128 stands for zero in the data rows.
Here are some points, each followed by its number:
[137 140  92 140 145  92 138  91 145 124 126 124 172 141 140 110  99 126
 154 133 116  92 135 120] 0
[159 119  84 145 145 103 130 129 149 119 131 121 149 167 164 110 117 110
 135 140 124 109 136 142] 1
[113 170 115 117 134  78 121  82  98 137 125 147 149  96 122 107 114 120
 170 148 137 134 136 146] 2
[181 193  81 168 211 111 130  91 165 189 166  79 231 110 135  72  34 150
 156 174 122  61 168 140] 3
[ 92  84 144 127  93 175 122 171 108 120 111 126  64 156 131 159 185 141
  90  95 110 171 135 122] 4
[ 93 173 108 117 160  85 101 121  95 156 115 125 153 120 136 115 133 158
 156 147 133 145 157 154] 5
[ 71 124 176 109  77 131 135 118 101 117 106 138  66 128 129 139 179 117
 128  92 143 148 112 140] 6
[146 255  87 128 218  42 109  16 121 202 156 122 255  67 132  60  32 130
 247 200 137  80 189 201] 7
[ 95 114 182 118  73 155 132 155 125 127 110 126  49 152 139 135 184 104
 119  92 151 164 125 142] 8
[ 74 192 186 139  89 127 130 103  95 142 138 112 106 112 127 110 111 137
 171  88 158 143 129 178] 9
[142 167  95 168 168 151 121 108 129 144 132  95 172 131 128 117  53 140
 143 126 147 103 148 146] 10
[ 64  80 145  97  70 157 113 180  84  72  90 172  44 138 118 195 212 136
  83  82 143 205 115 113] 11
[133  67 124 111 108 172 108 174 117  97 108 142  80 151 118 191 163 114
  79 118 132 178 113  86] 12
[ 66 174 168 132  90 143 124 134  92 140 119 109  98 114 129 131 142 136
 134  89 146 150 128 173] 13
[160 111  77 154 163  97 133 133 152 111 119 122 170 155 165 112 111 104
 133 139 119  97 139 116] 14
[212  15  99 178 139 172 151 204 185  73 117  95  97 217 182 144 134 116
  28 120 101 117 108  82] 15
[223   0  19 184 194 125 141 179 184  57 107 115 163 201 167 127 126 111
  35 160  86  79 127  40] 16
[125 123 159 121 128 138 132 162 148 142 142 108 111 134 131 106 141 149
 118 126 105 116 144 134] 17
[ 49 255 207  66 100 112  93  46  80 201 154 155 114  33  75 136 124 123
 238 125 175 169 154 221] 18
[174  96  55 155 165 119 123 141 154 121 127 134 167 156 145 133 100 139
 111 161 129 110 127  90] 19
[108 179 133 102 115  86 138  86 111 128 128 154 133 110 122 109 134 113
 175 130 137 128 128 166] 20
[171  71  69 153 208 128 125 165 152 130 119 112 167 178 151 129 119 154
  65 166 100 112 169  79] 21
[108 224 143  91 133  92 109  72 110 171 160 153 173  59  84 113  84 124
 212 150 149 131 149 166] 22
[173  60  74 164 147 120 151 153 163  93 117 123 150 168 155 126 116 119
  85 133 113  94 121  87] 23
[ 87 176 115 127 165 112 113 130 101 174 144 115 160 117 141 108 123 161
 154 136 130 139 176 172] 24
[175 207  97 148 192 108 121  80 149 191 168  91 233  99 118  89  42 138
 193 195 132  75 176 167] 25
[ 85 154 148 133 125 134 140 128 103 141 136 103 120 121 132 112 132 158
 127  96 138 141 146 154] 26
[245  75   0 207 255 105 129 133 193 117 126  94 249 177 171  94  31 111
  85 205 105  44 169  68] 27
[254  48   4 203 239 130 140 154 199  99 135 103 233 202 171 110  53 116
  71 200  87  65 147  66] 28
[126 117 121 144 129 100 145 116 146 117 128 118 140 133 143 108 118 122
 124 126 108 100 122 129] 29
[176  59  83 177 134 135 158 165 175  86 116  97 133 184 172 109 122 120
  78 123 106  88 105  93] 30
[122  93 151  98  72 152 123 144 136 103 123 164  75 131 112 161 164  94
 110 105 150 164  99 107] 31
[184  41  89 149 136 198 141 189 160  98 124 115 110 169 136 183 122 125
  50 133 119 143 107  78] 32
[ 20 224 208  65  69 110 113  57  50 146 126 163 115  22  66 126 134 136
 199  90 167 157 103 175] 33
[188 142  72 162 199 124 116 130 156 159 139 111 196 132 139 125  68 126
 133 192 130  94 164 119] 34
[116 141 134 110  87 110 128  98 102 121 108 171 100 100  96 153 148 100
 158 119 153 144 119 137] 35
[232  29  40 219 202 126 181 179 187  86 132  83 195 183 145 100  62 168
  37 146  73  54 118  33] 36
[182   8  75 150 135 145 147 185 151  61 104 140 108 192 153 158 152 118
  35 125 101 137 108  42] 37
[100 145 148  99  89 116 125 111  99 108 127 164 102 119 109 150 154 102
 156 112 150 164 116 136] 38
[152  66  77 138 182 138 118 173 138 112 104 130 143 164 140 134 158 158
  66 151  99 136 147  93] 39
[233 123  49 186 236 130 129 133 195 167 164  81 241 157 148  99  24 143
 125 189 101  57 169 111] 40
[  0 210 255  30   0 153 115 116  21 137 114 184   0  42  52 171 233 143
 173  37 174 218  93 178] 41
[250 203   0 198 255  38 112  51 191 209 170  71 255 130 169  35   0 128
 203 255  99   0 197 150] 42
[ 93 102 141 118  75 119 139 146 109 100 110 132  67 131 132 139 172 122
 112  96 118 141 105 120] 43
[153 139  72 182 176 148 132 113 139 137 140 102 190 139 116 120  60 156
 125 132 125  84 139 126] 44
[104 176 172 104  98  97 134  87 122 135 140 149 125  89 118 104 143  98
 170 121 142 129 121 141] 45
[ 84 226 148  88 125  65 114  56  86 158 137 147 147  68 130 109 108 116
 216 135 154 132 135 192] 46
[ 66 157 179 113  86 134 147 119  81 129 125 144 101  90  94 139 134 159
 130  88 134 141  97 129] 47
[215  36  41 215 188 152 171 180 186  91 128  84 180 173 147 107  74 164
  38 142  75  59 116  42] 48
[182 143 121 150 178 118 144 136 179 167 157 102 176 140 136  94  97 139
 138 173 103  87 162 118] 49
[119  56 149 119  88 191 136 171 131  92  98 118  45 172 145 180 186  91
  78  83 150 165 111 125] 50
[140 129  89 122 192 113 110 150 139 147 123 118 160 156 145 125 135 144
 102 175 109 119 184 113] 51
[ 54 137 200 117  55 169 132 149  97 123 112 118  54 120 110 155 176 130
 124  70 164 178 103 158] 52
[184  85 129 130 113 142 145 153 172 117 133 125 115 149 126 141 138 106
 113 147 114 127 108  96] 53
[110 155 166 133 116 142 140 128 122 143 133 117 131 109 106 111 116 144
 143 118 127 114 120 139] 54
[107 201 132  94 147  95 107  66 109 163 129 150 169  87 105 123 106 112
 195 156 151 133 148 166] 55
[ 84 255 133  87 143  66  89  43  94 182 140 148 173  66 104 110  93 121
 238 153 172 140 152 190] 56
[ 25 126 228  73  16 151 124 144  80  94  98 153  16 101 108 153 233 106
 129  41 156 202  84 156] 57
[ 96 157 184  81  86 139 114 121  87 128 129 170  95  84  77 168 153 119
 141 122 157 176 107 115] 58
[123 148 134 145 138 110 147 101 125 140 149 111 164  94 109 106  98 151
 140 123 114  98 129 117] 59
[155  68 125 154 124 187 136 180 138 111 118 124 113 157 108 156 135 131
  64 109 113 139 120  87] 60
[ 72 255 185 102 133  63  91  30 111 240 154 114 157  63 144  64  82 114
 255 157 179 108 171 246] 61
[118 156 155 104 137 105 124 110 119 147 140 145 158  81  97 106 112 135
 158 157 125 118 138 122] 62
[122 232 172  81 143  97 117  80 143 203 157 120 169  85 121  77  98 127
 206 153 128 106 157 175] 63
[222  78  22 185 223 125 119 162 169 131 136  98 215 166 166 117  54 116
  91 180 110  75 164  90] 64
[ 74  87 140  96  95 148 109 156  75  95  96 166  57 134 121 182 193 133
  86 100 154 192 112 110] 65
[ 90 188 178  91  86  91 129  81 110 140 146 147 124  72 102 102 145 103
 197 119 138 143 119 171] 66
[186 137  87 160 204 147 113 135 144 157 134 101 181 140 123 131  80 135
 135 169 123  96 150 116] 67
[244  42  11 203 223 119 144 164 196 104 133 121 223 198 162 109  67 130
  71 178  90  57 148  60] 68
[162  65  82 195 175 177 141 169 166 112 114  58 138 187 178 121 100 142
  47 114 115  94 130 108] 69
[169 110  99 180 170 124 155 134 156 129 152  88 173 132 129  93  77 152
  97 138  91  77 120 103] 70
[171  72  98 128 133 158 134 155 148 105 140 142 137 139 104 162 119 120
  82 151 127 132 117  76] 71
[ 23 217 189  55  64  84  92  71  50 143 136 180  88  51  90 152 165 117
 212 109 179 190 130 190] 72
[204  82  76 210 174 148 164 158 191 115 138  68 188 186 175 102  71 135
  90 119 101  75 138 112] 73
[114  59 178 126  44 169 159 162 140  63 103 129  48 144 113 153 184 102
  82  63 138 167  64 102] 74
[120  77 168 100  78 197 114 172 103 112 113 156  63 129  90 189 172 121
  98  95 148 189 110 111] 75
[ 92 177 146 111 114 102 138  89 101 137 144 152 147  56  94 125 123 149
 159 111 125 133 120 140] 76
[ 27 129 231  84   2 139 138 145  70 101 111 162   8 119 115 157 231 121
 132  50 157 200  88 162] 77
[140 158  64 193 178 127 119  96 109 136 139 116 200 126 116 118  50 146
 145 130 131 103 134 129] 78
[170  99 127 140 142 137 129 142 170 133 120  97 124 158 167 123 124 109
 115 138 116 115 126 141] 79
[106 201 187  80 120 107 126 112 136 190 147 121 120  75 120  83 143 126
 178 138 131 136 144 178] 80
[189  28 105 155 127 208 131 205 145  96 120 115 101 168 122 174 150 124
  39 125 110 146 117  68] 81
[ 77 115 148  98  77 122 120 134  89  96 106 174  71 120 108 173 180 110
 121 109 141 174 104 121] 82
[138 131  98 151 150  94 141 105 136 116 133 129 158 136 150  88  98 122
 121 139 119  95 141 124] 83
[194 233 124 131 198  68 131  58 191 219 173  96 246  95 145  33  37 119
 220 204 119  40 175 168] 84
[ 94  37 162 132  75 197 135 212 111  82  91 110  38 177 123 166 216 152
  20  79 117 175 117  87] 85
[223  86  21 215 209 174 150 167 172 121 132  68 204 181 153 118  53 136
  73 141 114  63 134  90] 86
[109 100 194  86  38 158 140 138 128 112 118 165  52 132  98 166 187  98
 112 104 134 178  83 114] 87
[162  66 149 120 128 169 135 192 154 120 135 129  94 137 112 159 149 140
  70 136  99 146 115  80] 88
[ 45  66 192  84  16 176 100 160  84  71  70 164   0 151 135 202 255  95
  75  51 157 210  78 124] 89
[205 123 102 146 173 100 139 125 189 130 149 111 189 137 145  89  76 104
 136 186 115  70 140 108] 90
[118 221 154  99 137 107 129  61 107 162 163 145 171  65  75 131  92 116
 218 141 154 129 130 174] 91
[127  69 144 117  85 140 118 145 115  84 113 159  73 141 119 171 178 100
  97 115 136 169  85  99] 92
[205  74  64 143 199 115 131 152 166 121 134 121 186 151 141 122  98 141
  90 180  94  89 146  73] 93
[206 117 112 153 169 114 128 105 188 154 156 117 185 133 138  97  82  97
 150 185 108  81 136 113] 94
[251  43  52 210 189 133 181 149 213  96 144  94 196 191 171  99  68 111
  84 163  81  46 118  70] 95
[137 178 133 142 149  77 135  84 154 152 149 119 184 101 137  59  70 121
 181 161 131  80 136 162] 96
[111 213 119 108 145  71  99  37 119 160 141 145 190  83 129  99  90 105
 209 160 144 104 152 168] 97
[ 60 219 204  95  90 131 134  84  98 157 143 134 109  67  88 122 130 155
 179 102 150 144 116 177] 98
[101 233 141  92 147  92  93  42  87 197 150 153 174  66 101 126  87 115
 231 169 167 145 166 185] 99
[167 221 110 150 194  84 122  62 169 201 161  80 216 123 161  64  52 111
 226 184 131  68 172 202] 100
[163 204  98 125 189 102 125  79 138 162 164 126 215  90 105  97  52 128
 177 183 126 105 145 139] 101
[186  47  81 180 158 190 140 181 156 111 115  87 132 196 147 147 105 118
  57 117 108 112 132  84] 102
[118 132 131  93 125  81 137 106 129 123 130 144 128 119 149 113 170 131
 140 149 101 120 146 129] 103
[135  17 182  91  59 201 153 224 145  78 112 153  33 172 101 192 230 132
  31  95 108 182  98  57] 104
[119  61 152 133  82 227 126 189 103  89 118 120  60 143 115 185 162 135
  63  65 137 165  98 113] 105
[  0 153 169  93  28 170 109 114  21  84  97 178  28  96  82 200 195 131
 143  39 188 219  87 167] 106
[141  64  92 112 170 145 105 182 130 120 111 130 122 177 144 143 174 151
  60 153 108 147 163  87] 107
Which two points above are nearest to each new point? Their numbers follow each, nearest first.
[ 37 212 175  69  74 103  92  76  62 131 129 182  87  78  90 155 168 112
 196  94 180 187 120 183] >> 72 33
[105 142 144 106 107  69 128 116 139 139 124 150 129 138 145  95 151 125
 157 138 115 112 153 134] >> 103 20
[115  74 144 115  81 190 132 169 118 106 105 124  51 171 136 172 175 116
  83  93 141 162 108 123] >> 50 4
[168  97  60 151 201 122 127 169 154 137 119 115 171 166 155 124 109 153
  77 165 106 103 161  90] >> 21 93
[ 38 220 186  65  87 106  87  60  62 154 126 178  98  60  81 139 164 123
 219 112 179 191 129 189] >> 72 33
[151  74 151 108 116 166 139 178 149 119 131 140  88 133 113 157 162 136
  72 133 105 138 114  79] >> 88 60
[166  26 133 142 108 222 139 216 148  84 109 113  92 163 109 186 174 123
  26  89 113 154 105  58] >> 81 60
[127 154 130  95 130 110 119 114 110 144 133 152 129  96  93 157 135 142
 140 156 136 137 139 131] >> 62 2
[ 69 216 190  95  99 133 135  98  96 169 151 132 123  75  94 127 122 155
 185  90 158 147 126 178] >> 98 9
[112 129 148 101 109  69 125 107 136 134 127 138 110 113 167 101 155 129
 135 149 116 115 132 134] >> 103 29
[ 92 165 191  98  95 134 122 136 120 171 135 126  78 119 122 120 156 141
 153 118 122 154 149 165] >> 13 26
[134 153  97 127 146  75 124  92 147 134 133 141 171 131 155 107 109 111
 168 154 129 115 153 150] >> 0 83
[244  60  82 145 193 153 153 185 209 140 148 103 169 168 152 103  93 134
  68 177  88  83 132  76] >> 93 95
[ 87 255 160 121 150  83  97  27  88 231 161  98 196  47 119  68  56 138
 255 145 171 116 176 251] >> 61 56
[142 120  96 180 149 169 124 139 120 108 132 111 158 137 116 143  96 154
 109 102 130 115 123 118] >> 44 10
[179  87  61 153 179 126 116 132 152 120 117 128 176 153 135 143  95 127
 106 152 114 109 128 100] >> 19 93
[174 176  90 161 219 111 132  94 171 187 161  81 239 121 135  69  34 141
 157 168 116  65 170 144] >> 3 25
[180 124  80 171 176 129 169 138 163 142 149  97 181 126 127  94  64 160
 118 142  88  75 128  96] >> 70 44
[ 28 216 204  59  43  97 103  67  63 140 120 173  58  85 118 138 193 101
 219 103 179 199 128 214] >> 72 33
[ 75 213 146 110 121  76 105  52 108 143 116 154 135  88 132 108 120 106
 210 127 159 134 139 182] >> 46 55
[ 68  55 175  96  26 156 116 171 108  64  89 173   6 161 132 197 242  96
  67  67 147 213  81 106] >> 89 11
[137 185 117 152 165 103 141  89 147 167 160  89 195 105 116  67  45 148
 169 139 114  67 143 143] >> 96 101
[175 124  66 159 192  58 143 108 186 148 134 105 206 159 192  64  85 135
 138 189  96  47 163 119] >> 90 49
[156  77  75 155 137 119 129 146 156  83 107 131 126 180 161 134 145 120
 100 138 116 109 113 101] >> 23 30
[255 116  58 192 251  91 147 129 250 168 176  66 255 165 175  42  25 112
 132 227  83  12 171  93] >> 40 27
[112  35 162 136  74 203 150 220 127  72 110 112  34 181 135 169 202 148
  22  66 111 161 104  86] >> 85 104
[ 67  80 137  97  87 152 104 166  95  95 101 157  65 132 120 174 198 126
  92  97 141 186 113 115] >> 65 11
[190 217 116 133 198  60 142  70 188 212 178  94 244 100 148  33  36 122
 218 204 113  46 186 159] >> 84 100
[178   0 134 127  39 223 144 237 162  35  83 160  11 204 136 225 225 101
   0  71  97 195  43  10] >> 104 85
[132 255 106 113 203  40  93   0 110 213 162 119 255  57 125  53  31 118
 255 210 157  76 182 216] >> 7 100
[ 82  99 152 119  96 179 121 184 112 115 104 112  61 154 134 167 184 149
  92  90 132 177 135 122] >> 4 8
[144  38 106 126 111 172 114 179 126  79 112 151  71 157 122 185 163 126
  59 131 132 158 100  72] >> 12 92
[ 54 135 200 117  56 168 139 130  84 116 112 136  39 123  96 144 184 135
 140  63 157 178 106 159] >> 52 6
[154   0 103 152 114 157 146 192 155  60  80 138  76 196 159 167 175 130
  25 118 102 130  91  41] >> 37 81
[ 77 164 164 133 107 155 125 124  99 138 128 106  85 127 122 120 156 144
 145  93 146 152 145 176] >> 13 26
[ 64  21 176  82  15 183 136 192  82  36  84 183   0 148 109 227 255 116
  47  47 131 221  66  74] >> 89 11
[133 201 165 104 142 106 121  97 149 194 158 125 163  91 122  88 106 137
 184 169 124 110 155 167] >> 63 80
[ 23 214 196  66  76  86  99  58  53 154 126 191 101  59  96 142 159 113
 216 111 180 197 124 191] >> 72 33
[ 96 104 163 136 105 166 136 168 122 123 122 105  90 147 128 137 166 154
  98  86 110 154 140 134] >> 4 43
[ 68 177 204  67  78 127 117 111  85 148 137 167 100  65  87 146 164 142
 162 120 152 178 110 152] >> 58 98
[146  70 145 155 111 166 163 169 125  89 127 111  91 140 116 144 144 151
  60 101 108 135 105  86] >> 60 88
[ 33 187 203  46  48 109 110  84  54 130 113 188  69  60  96 163 188 115
 187  90 172 212 117 171] >> 72 33
[235  50  88 153 191 153 147 191 215 143 154  95 179 160 148 102  99 127
  67 179  82  79 143  69] >> 93 95
[158  54 106 123 119 183 127 172 130  91 110 155  88 155 115 184 148 113
  73 134 122 160 111  81] >> 12 60
[ 81 189 178 144  88 130 136 101 124 146 139 104 101 112 132 103 125 134
 176  84 147 126 135 184] >> 9 13
[ 73 140 144 100 135 132  97 138 106 153 127 122 105 132 137 136 152 160
 122 121 135 162 159 139] >> 26 13
[156 158  94 165 164 143 119 122 148 149 132  89 162 158 150 117  91 127
 137 134 140 101 154 160] >> 10 44
[123   0 165  98  31 170 149 213 125  40  85 175   0 180 140 199 251 108
  16  77 103 184  68  42] >> 104 85
[125   0 171 101  32 169 164 221 146  41  98 163   3 194 139 181 243 105
  27  79 105 173  69  57] >> 104 85
[115  66 146 153  97 210 132 182 101  87 118 109  64 147 117 184 168 129
  66  79 148 171  94 102] >> 105 50
[166  61  77 154 156 110 131 153 155  95 107 132 150 175 160 109 138 107
 100 148 108 109 144 100] >> 23 14
[144  68 131 171  94 175 168 177 147  82 119 103  95 183 135 141 148 127
  77  87 113 129 116 113] >> 60 88
[201  68  63 142 194 125 137 157 172 114 126 126 172 155 123 129 101 140
  93 171 109 105 141  67] >> 93 19
[160  65 142 115 122 169 139 185 151 129 144 118 102 131 116 141 147 138
  59 133 102 149 105  66] >> 88 60
[163 119  81 185 160 138 163 141 160 125 142  93 185 137 135  89  73 154
  94 125 112  63 120  96] >> 70 44
[117 166 140 144 132  91 155 108 107 131 146 115 158  89 111 108  84 151
 141 121 110 100 119 138] >> 59 54
[110 226 146 117 158 106 113  65 126 193 153  98 185  73 116  80  69 140
 207 148 153  96 155 190] >> 63 97
[157  78 129 160 130 184 140 174 152 132 129 104 121 156 120 150 127 137
  62 110 117 130 124  90] >> 60 88
[190 227 105 134 209  61 133  76 187 205 172  95 235  94 146  41  30 118
 211 212 121  35 185 175] >> 84 100
[104 135 156 110  93 124 117 119 107 106 117 175 103 119 111 150 159 106
 157 110 150 164  95 136] >> 38 35
[169  81  77 156 142 107 151 135 151  98 125 128 143 159 151 120 122 126
  97 150 104  88 129  98] >> 23 19
[ 93 161 149 117 117 116 134 101  93 126 134 140 141  74  95 118 109 149
 137 104 130 130 106 128] >> 76 54
[ 87 255 158 127 161  84 106  21  90 228 160 107 196  46 121  75  57 131
 255 155 178 117 171 255] >> 61 56
[228  57  35 225 216 177 150 183 181 111 129  59 195 193 161 113  48 134
  52 141 102  71 136  83] >> 86 48
[177 131 103 149 194 139 120 135 160 157 140 102 178 141 131 117  80 131
 130 150 122  95 152 124] >> 67 34
[148 123 119 115 129 168 112 146 123 134 129 136 125 130 105 167 131 121
 119 140 140 151 138 117] >> 71 53
[144   0 140 108  76 208 142 222 133  46 105 157  43 167  95 218 204 127
  16  88 112 190  71  47] >> 104 85
[ 77 134 193 101  61 119 149 131 105 109 118 146  53 121 126 142 184 124
 137  89 136 159 113 160] >> 6 8
[255  74   2 195 250  95 137 121 189 127 136  97 247 174 164 103  39 129
 106 201  80  50 155  76] >> 27 28
[113 225 183  85 147  84 126  85 131 209 160 121 159  84 131  70 111 135
 204 169 131 109 165 183] >> 63 80
[ 89 201 133 123 130  91 134  78  94 153 153 142 158  64 100 106 105 153
 180 121 128 120 120 149] >> 76 2
[133  77 156  96  98 162 138 172 135 111 127 148  93  99  95 164 161 148
  74 109 115 151  95  75] >> 88 12
[116   0 165  97  43 175 156 203 136  37  84 175   0 184 134 196 241 103
  23  80 112 172  64  36] >> 104 85
[127 134 132 153 114 104 136 111 145 130 128 126 135 125 135  98 127 133
 143 117 116 117 132 125] >> 29 59
[ 64 229 170  88  93  81  91  51  83 172 116 147 112  91 130 107 146  98
 230 122 174 162 137 213] >> 46 66
[ 87 190 140 106 121 106 137  76  92 139 142 144 147  72  81 118 108 149
 169 129 138 124 123 145] >> 76 2
[216   1  22 173 207 149 151 216 175  96 113  85 158 211 166 149 123 158
  20 171  71 100 147  47] >> 16 48
[165  13  91 149 131 162 117 180 151  61  92 144 102 186 145 165 162 115
  34 108 110 140  92  54] >> 37 81
[149 119 107 157 146  99 147 108 142 120 130 113 170 138 156  81  95 130
 132 140 108  90 134 137] >> 83 0
[127 157 120 148 135 109 153 112 128 143 159 107 160 113 114  92  90 160
 153 131 108  93 136 129] >> 59 0
[ 44 255 188  28 176   2  71   0  85 255 176 158 203  23 111  57  95 153
 255 215 172 123 232 255] >> 61 56
[113  92 202  72  53 159 123 152 124 108 119 165  46 130 109 171 196  89
 113 112 146 182 102 115] >> 87 31
[100 169 199  82  96 129 129 124 133 174 149 126 100 100 131 111 159 121
 160 124 134 139 140 159] >> 80 45
[ 31 196 211  53  36 112 111  89  54 113 121 194  55  57  84 166 191 113
 189  92 174 210 102 175] >> 72 33
[112 136 149  97 112  83 134 120 135 118 116 143 118 140 156  99 163 128
 127 146 123 124 132 128] >> 103 29
[145 204 153 106 155  95 122  93 141 193 167 119 172  78 102  93  85 138
 181 175 133 100 154 156] >> 63 96
[ 72 135 202  71  65 157 123 157  93 130 122 172  73  82  78 163 182 141
 121  99 130 190  96 111] >> 58 82
[ 53 183 168 105 111 122  93 128  78 155 112 137  88 107 116 145 168 150
 161 108 152 182 154 172] >> 13 9
[136 174  98 148 163  99 150  88 129 145 150 137 194  87 117 101  66 151
 152 138 109  93 124 122] >> 59 0
[ 77 153 156  98  94 118 128 103 101 107 115 162  85 106 112 142 161 119
 157 123 152 155 113 142] >> 38 35
[132   0 157  97  40 177 155 212 144  35  86 163   4 182 142 175 236 100
  11  84  97 182  63  37] >> 104 85
[121 255 131 133 207  49 111  13 131 252 187  82 255  44 115  25   0 162
 255 182 142  46 180 229] >> 7 84
[ 97 161 141 132 120 109 132 100 105 131 133 142 147  79  86 121 101 159
 129 119 126 134 116 123] >> 76 59
[134 105 114 149 131 143 160 139 128 116 130 117 157 125 120 121 107 154
 109 112  96 102 113  98] >> 29 59
[223  29  70 204 171 173 172 192 197 104 128  68 155 186 146 127  82 141
  25 132  82  85  98  54] >> 48 36
[ 91 186 181  87  82  85 129  58 114 143 142 153 107  81 128 108 142 113
 205 114 146 123 116 177] >> 66 45
[ 26 236 189 110  87 106 115  74  71 172 142 131 105  78 103 105 151 150
 208  79 162 167 162 206] >> 98 18
[ 91 138 141 117 141 134 111 144  96 150 112 124 104 138 140 138 159 150
 119 115 136 147 157 149] >> 26 13
[255 123  48 193 248  84 149 114 231 177 159  57 255 159 178  43   8 119
 140 235  76  11 171 105] >> 40 27
[167  60  83 195 168 159 147 182 158 111 122  70 144 200 170 120 107 141
  64 118 101  90 140  94] >> 69 102
[110 177 140 129 136 101 150  89 115 145 141 125 165  88 107 106  85 139
 150 118 111 105 117 129] >> 59 62
[129  85 110 158 120 195 126 176 118 111 117 104  94 150 122 168 124 145
  75  89 136 150 104 115] >> 60 105
[150 193 126 144 150  68 146  73 157 148 151 113 197 106 134  63  72 110
 198 159 123  85 129 151] >> 96 101
[135  67 102 110 170 134 107 198 142 119 106 135 113 151 160 139 166 156
  51 151 105 139 160 102] >> 107 39
[155 166 136 114 146  83 110  85 163 168 160 113 166 111 134  91  80  96
 192 168 141  97 138 148] >> 96 101
[135 107 121 149 129 110 149 122 126 126 125 124 131 133 144 102 121 131
 118 128 111 102 131 127] >> 29 83
[182  99  68 151 179 129 118 140 152 131 123 129 175 156 142 139 100 122
 108 176 106 110 146  94] >> 19 93
[149  46  94 128 126 164 117 176 139  99 120 154  98 157 125 185 162 104
  69 124 128 173 116  83] >> 12 60
[156 102 151 103 108 138 132 124 160 118 121 145 101 137 119 130 143 107
 132 136 137 131 111 121] >> 53 31
[ 44 255 205  61  99 110  98  52  64 204 154 149 112  43  84 120 121 123
 242 126 179 158 145 226] >> 18 33
[ 87 151 157 125 111 134 144 125 113 141 140 132 125 103  95 128 130 157
 141 116 119 110 123 136] >> 54 26
[212 194  34 193 255  65 114  68 196 198 154  56 255 161 209  38   0 124
 201 214 108  26 202 175] >> 42 3
[104  99 146 114  88 124 141 131 118  96 124 152  87 148 129 131 178 118
 116  98 119 136 121 120] >> 43 6
[111 163 171 100  85  96 134  83 125 128 127 142 119  96 128  97 131 109
 164 123 139 126 104 149] >> 45 20
[ 93 156 111 115 145 112  97 107  88 130 112 140 129 118 135 140 131 135
 145 125 155 154 146 140] >> 5 2
[165  18 110 140 105 211 125 208 141  86 115 123  64 189 125 184 163 140
  29 124 123 162 107  67] >> 81 32
[130 146  99 159 159 150 138 112 101 128 136 108 172 111 131 131  80 151
 137 116 144 120 131 135] >> 10 78
[ 49 255 212  74 106 121  90  60  68 199 153 155 120  35  74 116 110 120
 221 124 187 163 152 201] >> 18 33
[114  91 193  77  66 151 127 144 132  91 122 162  42 129  98 164 194 103
 116 104 149 174  93 115] >> 87 31
[136 128  83 134 204 118 115 145 137 162 121 111 175 140 155 103  96 156
 109 156 114 110 167 128] >> 51 67
[107 178 214  79 103 123 118 123 130 173 151 129 101  87 129 108 159 122
 161 122 132 141 153 168] >> 80 45
[104 240 158 134 146 100 128  66 115 190 165 113 183  80 112  76  74 142
 200 142 133  91 149 184] >> 63 22
[100 165 147 126 124 109 151  94  94 124 132 144 156  82  87 123  95 160
 144 113 119 131 106 129] >> 76 59
[204 150  57 194 224 132 128 122 170 164 146  69 220 169 164  84  23 132
 138 167 111  49 167 144] >> 40 3
[235 193  33 211 255  59 127  68 202 194 166  59 255 163 186  34   0 128
 195 217 111  10 196 178] >> 42 3
[124 140 115 136 131 116 113 102 128 124 127 138 145 109 123 134 111 110
 152 135 155 132 119 134] >> 2 29
[137  64 126 123 103 114 151 164 145  98 115 142 100 173 154 117 159 116
  91 137 109 129 109  90] >> 53 88
[151 167  87 172 181 146 121 102 130 155 136  88 179 134 123 115  63 141
 144 129 142  98 142 146] >> 10 44
[ 39 232 177  69  82  79 104  53  56 139 133 177 128  64  93 140 146 108
 220 118 177 172 133 205] >> 72 33
[131  62 125 107 114 160 112 175 117  89 110 148  71 147 112 194 173 115
  83 117 125 171 113  87] >> 12 92
[142 163 158  93 141 129 129 122 145 167 155 122 127 103 108 105 127 136
 166 158 126 131 137 146] >> 62 54
[194  55  47 178 172 111 156 148 167  93 109 111 171 183 160 118 113 122
  75 149  97  83 126  72] >> 23 30
[161  81  71 203 186 156 143 171 159 114 124  66 165 183 169 111 102 147
  69 105  95  98 135 111] >> 69 73
[125 255 142  98 182  28 104   0 126 230 168 126 246  36 116  32  27 113
 255 202 158  66 176 240] >> 7 61
[133 255 144 115 181  13 105   0 138 227 189 143 245  39 106  44  10 104
 255 210 147  76 182 216] >> 7 84
[171 145  67 187 207  78 155  97 157 149 155 108 227 120 126  76  46 171
 136 163  97  59 144 105] >> 3 44
[ 82 165 181 115  88 166 113 121  78 143 119 113  82 110 110 147 153 142
 148  93 161 173 115 179] >> 13 52
[ 78 170 150 114 100 102 138  85  91 132 150 150 130  70  96 115 123 141
 155 123 131 123 117 124] >> 76 45
[183  83 120 127 131 132 137 139 172 119 133 131 137 143 126 138 135 102
 110 144 118 108 121  89] >> 53 71
[ 83 255 131  91 140  65  82  35  93 185 140 154 172  52 104 108  89 121
 227 152 172 131 153 196] >> 56 99
[ 27 227 162  61 117 100  89  92  55 172 126 161 119  72 111 131 161 156
 183 133 163 186 175 192] >> 72 18
[139  69 137 139 102 197 139 186 140 109 120 122  84 160 117 164 158 131
  60  92 124 152 105  87] >> 60 88
[125  64 137 138 101 172 164 173 143  89 123 125 103 158 103 143 150 156
  54 100 109 134  96  80] >> 60 88
[ 63  17 185  82  15 187 128 195  82  35  77 190   0 155  95 222 245 124
  40  50 149 223  78  80] >> 89 11
[104 156 154 136 114 137 149 121 103 143 133 119 122  99 103 119 120 157
 137 107 124 125 117 125] >> 54 26
[126 103 167 101  69 147 126 135 135  91 122 156  70 115 107 155 160 102
 121 113 134 169  85 124] >> 31 87
[132 158 103 156 154 152 127 120 116 143 150 106 174 112 122 141  77 149
 139 108 140 120 135 149] >> 10 44
[ 33 199 178  69  79  96 101  70  51 135 120 184  99  65 100 145 156 111
 204  98 172 192 139 175] >> 72 33
